Some points, one per row:
[ 1.5  1.1 -0.8 -0.7  1.5  0.2 -1.8 -0.7]
[ 1.1 -0.4 -0.6 -0.6  0.7 -0.6 -1.4 -0.2]
[-0.4 -0.6 -0.2  1.7 -0.3 -0.3  1.  -0.6]
[ 1.   1.4 -2.1 -1.7  1.4  0.6 -0.3 -1.6]
[-0.2 -1.1 -0.8  1.1 -0.6  0.4  0.   1.2]
[-0.4  2.   1.4 -1.  -0.2 -1.5  0.4 -1.1]
[ 1.   1.5 -1.9 -1.8  1.8  0.6 -0.9 -1.5]
[ 0.2 -1.7 -1.4  0.8 -0.7  0.6  0.   0.6]
[ 1.1 -0.2 -0.5 -0.4  0.7  0.7 -1.4  0.4]
[ 0.1 -0.9  0.   1.6 -0.1 -0.6  0.5 -1.3]
[ 0.3 -1.4  0.   1.4 -0.4  1.1 -0.4 -1.2]
[ 0.3 -1.8  0.9 -0.6  0.2  0.9 -0.2  1.1]
[-0.2 -0.6 -1.3 -0.1 -0.1  0.7 -1.1  1.9]
[-1.3 -0.3  0.7 -0.7 -0.7  0.9  0.9  1.1]
[ 0.  -0.7 -0.5  1.2 -0.8 -0.4  1.2 -0.7]
[ 1.3  0.9 -0.6  0.2  1.  -0.6 -2.1 -0.7]
[ 1.2 -1.1  0.2  0.6 -1.3  1.6 -1.1  0.6]
[-1.9  0.5  0.4 -1.2 -0.3 -0.1  1.3  0.6]
[ 0.  -1.7  0.6  0.5 -0.5  2.5  0.2  1.6]
[ 1.4  0.1 -0.1  0.6  0.8 -1.3 -2.1 -0.2]
[-0.5 -0.5 -0.3  1.1 -1.1  0.5  0.9  0.2]
Here are 16 more points, each followed by its number:
[ 0.9  0.5 -0.3  0.3  1.4 -1.1 -1.7 -0.8] 0
[ 0.5 -0.5 -1.4  0.3  0.3  1.3 -1.5  1.4] 1
[ 0.  -1.5 -0.6  1.3 -0.4  0.8  0.   0.8] 2
[ 0.5 -0.7 -0.2  0.4 -0.1  0.1 -0.7  1.1] 3
[-1.6  0.   0.2 -0.5 -1.2  1.   1.5  1.3] 4
[ 1.1 -0.5  0.   1.5  0.3 -1.3 -0.7 -1.7] 5
[ 0.9  1.  -1.6 -1.2  1.8 -0.4 -0.2 -0.7] 6
[-0.5  0.8  0.4 -1.  -1.5  0.8  1.6  1.5] 7
[ 1.5 -0.9  1.2 -0.6  1.4  0.2 -1.2 -1.7] 8
[ 0.5 -1.3  0.4  1.2 -0.4  0.7  0.1  0. ] 9
[-1.7 -0.2 -0.3 -0.4 -0.7  0.6  1.4  1.2] 10
[-1.2  1.3  1.2 -0.5 -0.9  0.5  1.1  0.4] 11
[-0.9  1.6  1.2 -0.5  0.  -1.2  0.9 -1.3] 12
[ 0.7 -0.7 -0.3  1.3  0.6 -0.1  0.  -0.1] 13
[ 0.7  0.8 -2.3 -2.   1.9  0.8 -0.6 -0.8] 14
[ 1.2  0.2  1.2 -0.8  1.2 -1.2 -0.9 -1.2] 15
Which three of these numbered points are nearest to each point below, looking only along the 3 directions in which the first points spread most? Their numbers follow each, nearest first.
[-0.3 -1.  -1.4  0.4 -0.4  0.9  0.3  1.3] > 3 2 9
[ 0.1 -0.6 -0.1  1.3  0.  -0.6  0.6 -0.9] > 13 9 5
[-0.4  1.5  1.4 -0.4  0.7 -1.9  0.6 -1.3] > 12 15 11
[-0.6  1.4  1.7 -1.  -0.1 -1.7 -0.1 -1. ] > 12 15 11
[ 1.8 -1.3  0.7 -0.5  0.1  1.1 -1.2  0.9] > 1 3 2
[-0.7 -0.3 -0.5  1.1 -0.9  0.2  1.3 -0.3] > 9 13 2
[ 1.6 -0.6  0.1 -0.4  1.6 -0.2 -1.3 -0.8] > 8 0 15
[-0.5 -0.9 -0.2  0.4 -0.5  1.8  0.   1.5] > 2 3 9
[-1.5  0.2  0.6 -0.6 -0.7  1.7 -0.1  2. ] > 7 4 10
[-0.7 -0.7 -0.5  0.6 -0.8  1.5  0.6  1.7] > 2 10 4
[-1.6  0.4  0.1 -0.4 -1.3  1.3  0.8  1.1] > 10 4 7
